Each row is where one point has got to under a steady rotation. How many steps took it there?
The counts run from 0 to 228.
[-.02 .04 -.32 -.19 -.32 .12 .01 .09 -.10 -.03 .06 .04 .04 .15 .06 .12 -.17 -.18 .08 -.31 .01 -.13 -.19 .05 .00 .02 -.08 .04 -.14 -.01 .04 .19 -.13 .09 .00 .08 -.04 .21 -.16 .37 .14 .10 .15 .30 .06 .03 .06] : 146
[.00 -.10 -.20 -.19 -.20 -.03 -.13 .29 -.08 .12 -.16 -.02 .12 .22 .08 -.01 -.05 -.13 .26 -.16 -.09 -.11 -.19 .03 .00 -.08 -.06 -.03 -.24 .07 .20 .14 -.15 .03 -.10 .08 .00 .13 -.25 .26 -.06 -.01 .07 .37 .08 -.03 -.07] : 96
[-.16 .03 -.30 -.06 -.08 .10 .10 .25 -.12 -.08 -.07 .05 .10 .25 .06 .03 -.26 -.11 .03 -.28 -.08 .04 -.04 .02 -.01 .13 -.09 -.19 -.09 -.11 .07 .10 -.08 -.06 -.26 .10 .12 .18 -.17 .25 .16 .13 .09 .29 .05 .01 -.17] : 196
[-.03 .17 -.23 -.02 -.21 .08 .22 .24 -.14 -.02 .04 .07 .17 .18 .04 .06 -.20 -.22 .04 -.26 .02 -.11 -.08 -.05 -.11 .11 -.06 -.23 -.05 .01 .00 .07 -.13 -.05 -.31 .08 .02 .28 -.18 .27 -.01 .15 -.02 .20 .08 -.05 -.07] : 42
[-.14 -.01 -.29 .00 -.25 .09 -.01 .24 -.21 -.07 -.06 .05 .03 .23 .07 .00 -.15 -.28 .18 -.10 .08 .09 -.11 .10 -.02 .03 -.12 .00 -.15 .13 .11 .04 -.21 -.01 -.25 .09 -.10 .16 -.17 .35 .11 .06 .15 .24 .11 -.02 .06] : 182
[.00 .11 -.13 -.03 -.11 -.07 .15 .43 -.17 -.19 .01 .12 .09 .14 .10 -.09 -.06 -.10 .05 -.23 .02 .11 -.07 -.01 -.12 .05 -.29 -.36 -.07 .02 .05 .00 -.05 -.03 -.27 .06 .13 .21 -.15 .19 -.18 -.03 .05 .29 .03 -.04 -.07] : 209
[-.04 -.06 -.24 -.19 -.25 .10 .05 .16 -.09 -.17 -.12 .16 -.08 .17 -.04 .15 -.21 -.14 .09 -.27 -.02 .17 -.19 .15 -.03 .13 -.12 -.12 -.14 .02 -.04 -.10 -.02 -.06 -.23 .06 .10 .11 -.06 .39 .10 .02 .05 .31 -.03 .04 .11] : 19
[-.07 .06 -.28 -.06 -.34 .01 .03 .21 -.29 -.12 .06 .12 -.17 .08 .15 -.07 -.03 -.15 .01 -.22 .02 .03 -.11 .08 .02 .05 -.17 .06 -.12 .12 .08 .14 -.22 .12 .00 .11 -.04 .13 -.17 .34 .03 .13 .28 .24 .06 .07 .03] : 149
[-.08 .03 -.27 -.04 -.09 .11 .08 .31 -.10 .14 -.11 .07 .15 .16 .16 -.08 -.13 -.08 .12 -.28 .02 -.08 -.09 .01 .00 .00 -.06 -.04 -.02 -.10 .07 .02 -.16 .06 -.11 .04 -.04 .20 -.27 .33 .04 .19 -.03 .42 .14 -.07 -.16] : 78
[-.05 .05 -.12 -.28 -.18 -.14 .07 .29 .00 -.13 -.16 .18 .08 .18 .03 -.05 -.02 -.08 .20 -.28 -.07 .07 -.11 .02 -.13 -.10 -.19 -.18 -.29 .00 .10 -.10 -.04 .07 -.09 -.02 .05 .09 -.11 .27 -.09 -.11 .06 .36 .05 -.07 -.04] : 223
[-.09 .17 -.20 -.04 -.32 -.06 .18 .27 -.34 -.07 -.03 .21 -.13 .13 .07 -.10 -.11 -.12 -.04 -.22 .04 .10 .00 -.01 -.03 .14 -.11 -.13 -.06 .11 -.02 -.11 -.12 .00 -.34 .13 .04 .03 -.08 .30 -.01 .11 .16 .23 .02 .01 -.07] : 32
[-.10 .13 -.24 -.16 -.27 -.05 .24 .25 -.22 -.09 -.09 .21 -.09 .12 .00 -.06 -.12 -.08 .05 -.30 -.03 .08 -.02 .03 -.04 .12 -.10 -.28 -.08 -.05 -.03 -.13 -.06 -.01 -.24 .10 .21 .02 -.09 .26 .00 .10 .05 .22 -.01 .04 -.13] : 34
[-.08 -.01 -.31 -.07 -.27 .17 .13 .19 -.16 .00 -.02 .02 -.01 .17 -.02 .08 -.17 -.34 .09 -.21 .00 -.08 -.17 .17 .01 .13 -.04 -.11 -.08 .02 .10 .17 -.15 -.07 -.15 .10 .10 .19 -.26 .32 .02 .17 .01 .14 .04 .11 -.06] : 9
[-.10 .11 -.07 .00 -.09 .02 .08 .34 -.05 -.29 -.02 .13 .07 .14 .09 -.02 -.12 -.20 .06 -.27 .00 .15 -.10 .06 -.14 .05 -.28 -.21 -.13 .02 .07 .07 -.09 -.02 -.13 -.03 -.02 .30 -.17 .26 -.13 .05 .13 .30 .10 -.07 .03] : 56
[.03 .15 -.23 -.08 -.42 -.01 .18 .25 -.32 .10 .04 .07 -.10 .13 -.04 -.03 -.06 -.18 .17 -.15 .10 -.15 -.12 .08 -.08 .13 -.01 -.11 -.14 .13 -.02 -.09 -.24 .00 -.19 .10 .01 .03 -.14 .25 -.07 .12 .06 .24 -.01 .00 .08] : 168
[.09 .00 -.14 -.25 -.20 -.02 .07 .33 -.02 .16 -.17 .14 .05 .15 .00 -.01 -.03 -.01 .21 -.29 -.01 -.07 -.21 .07 -.09 .00 -.05 -.19 -.13 -.03 -.01 -.15 -.07 .01 -.12 -.02 .07 .04 -.19 .32 -.17 .01 -.13 .44 .02 -.05 -.01] : 86
[.00 .06 -.25 -.03 -.27 .16 .08 .24 -.21 -.01 .05 .02 -.02 .13 -.02 .09 -.19 -.31 .06 -.22 .01 -.07 -.19 .14 -.02 .16 -.04 -.13 -.02 .03 .08 .17 -.17 -.11 -.20 .10 .05 .24 -.24 .30 -.07 .18 .01 .14 .02 .07 .00] : 8
[-.13 .17 -.15 -.09 -.31 -.17 .17 .31 -.25 -.07 -.05 .11 .02 .16 .06 -.16 .00 -.21 .16 -.15 .03 .01 .01 .01 -.13 -.03 -.15 -.21 -.26 .16 .12 -.02 -.19 .07 -.21 .07 .01 .08 -.13 .20 -.13 .00 .13 .22 .08 -.05 -.06] : 48
[-.15 .09 -.20 -.18 -.13 -.03 .06 .21 -.03 .00 -.10 .04 .17 .29 .04 -.02 -.17 -.14 .23 -.30 -.07 -.15 -.03 -.03 -.15 -.02 -.09 -.07 -.31 -.09 .10 .10 -.16 .05 -.07 .06 -.05 .19 -.19 .20 .09 .07 .14 .34 .08 -.09 -.08] : 61
[-.16 .01 -.35 -.04 -.12 .01 .04 .29 -.21 -.11 -.06 .01 .08 .27 .15 -.10 -.12 -.10 .14 -.16 -.05 .05 .00 -.02 -.03 -.01 -.17 -.15 -.15 .01 .13 .09 -.14 .02 -.23 .15 .05 .11 -.15 .18 .18 .01 .16 .33 .10 .00 -.15] : 198
[.00 -.06 -.09 -.24 -.27 .01 -.01 .31 -.08 .10 -.23 .24 -.12 .07 .02 .01 -.08 -.09 .00 -.36 -.10 .03 -.17 .12 .03 .07 -.06 -.03 -.13 -.01 .09 -.04 -.01 .00 -.15 .01 .12 .05 -.19 .44 -.18 .15 .08 .29 .00 .00 -.13] : 102
[-.04 .07 -.33 -.03 -.19 .17 .19 .24 -.21 -.06 .09 .00 -.05 .10 .03 .01 -.15 -.15 .01 -.31 .02 -.10 -.16 .12 -.02 .22 -.12 -.21 -.01 -.09 -.02 .13 -.16 -.04 -.04 .10 .14 .17 -.23 .22 .04 .20 .05 .22 .03 .07 -.04] : 161
[-.11 .04 -.14 -.32 -.23 -.13 .12 .27 -.01 -.06 -.20 .19 .07 .15 -.01 -.05 -.01 -.11 .15 -.33 -.08 .03 -.05 .06 -.12 -.07 -.14 -.19 -.29 -.05 .11 -.11 -.05 .09 -.08 .00 .08 .05 -.12 .32 -.10 -.02 .02 .30 .08 -.04 -.10] : 222
[-.02 -.07 -.24 -.29 -.30 .02 .09 .18 -.06 -.20 -.01 .17 -.06 .00 .04 .02 -.02 -.15 .04 -.32 -.05 .06 -.22 .15 .02 -.03 -.22 -.12 -.12 .02 .02 .02 -.04 .10 .00 .03 .14 .11 -.13 .42 -.06 -.02 .06 .23 .03 .12 .05] : 138
[-.02 -.08 -.28 -.11 -.23 -.01 -.10 .27 -.21 .01 -.02 .11 .00 .09 .28 -.06 -.01 -.05 -.02 -.20 -.06 .02 -.12 -.04 .14 -.05 -.15 .05 -.05 .09 .13 .15 -.10 .11 -.14 .14 .01 .11 -.20 .39 .01 .07 .19 .36 .09 .06 -.15] : 114
[-.03 .00 -.30 -.14 -.28 .11 .22 .21 -.13 -.05 -.09 .15 -.08 .11 -.02 .03 -.08 -.17 .16 -.24 .07 .09 -.19 .20 -.02 .07 -.07 -.16 -.07 -.01 -.04 -.18 -.12 .03 -.14 .04 .08 .04 -.15 .39 .02 .08 -.08 .28 .07 .07 .10] : 171
[.08 .12 -.16 -.17 -.48 -.09 .00 .19 -.23 .03 .06 .10 -.03 .06 .08 -.02 .03 -.23 .04 -.17 .03 -.17 -.17 .00 -.03 -.03 -.11 .00 -.16 .22 .08 .10 -.16 .10 -.11 .10 -.06 .10 -.14 .34 -.17 .05 .13 .21 .01 .01 .04] : 133
[.10 -.05 -.14 -.13 -.11 .03 -.02 .35 -.01 .00 -.10 .13 .10 .11 .11 .01 .00 -.03 .14 -.24 .02 .11 -.23 .08 -.04 -.04 -.17 -.13 -.07 .02 .02 -.10 -.07 -.01 -.14 -.01 -.01 .16 -.20 .39 -.17 -.02 -.09 .46 .07 -.07 .09] : 88
[-.12 .09 -.18 -.11 -.23 -.07 -.03 .26 -.11 .01 -.09 .09 .10 .25 .11 -.05 -.10 -.09 .21 -.22 -.01 -.03 -.03 -.04 -.12 -.06 -.12 .04 -.27 .05 .07 .00 -.23 .09 -.13 .02 -.18 .16 -.13 .29 .09 .05 .19 .42 .10 -.13 .02] : 63
[.04 .12 -.21 .03 -.22 .13 .11 .28 -.25 -.10 .22 .07 -.09 .09 .06 .02 -.14 -.12 -.02 -.30 .07 .00 -.19 .07 -.10 .22 -.19 -.19 .04 .01 -.08 .08 -.14 -.04 -.11 .08 .05 .23 -.16 .23 -.02 .15 .11 .31 -.01 .02 .11] : 159
[.05 .09 -.07 -.17 -.24 -.13 .09 .39 -.18 .19 -.12 .13 -.04 .13 .00 -.14 .02 -.05 .15 -.27 -.03 -.10 -.10 .03 -.11 .06 -.06 -.18 -.20 .03 .05 -.11 -.13 .02 -.11 .01 .07 -.01 -.23 .21 -.27 .09 .00 .34 -.01 -.07 -.12] : 84
[-.10 .13 -.21 -.15 -.39 -.05 .12 .20 -.32 -.06 .02 .15 -.26 .07 .04 -.10 -.02 -.14 .00 -.28 -.06 -.06 -.08 .07 -.05 .14 -.11 -.06 -.18 .03 .05 .08 -.19 .06 .03 .08 .11 .01 -.15 .23 -.04 .16 .26 .18 -.01 .06 -.03] : 151
[-.02 .18 -.12 -.06 -.14 -.05 .16 .40 -.14 -.14 .01 .09 .11 .14 .04 -.07 -.08 -.15 .07 -.28 -.03 .01 -.09 -.05 -.15 .07 -.24 -.38 -.10 .02 .08 .06 -.08 -.06 -.27 .07 .16 .20 -.18 .12 -.20 .00 .03 .26 .03 -.05 -.10] : 210
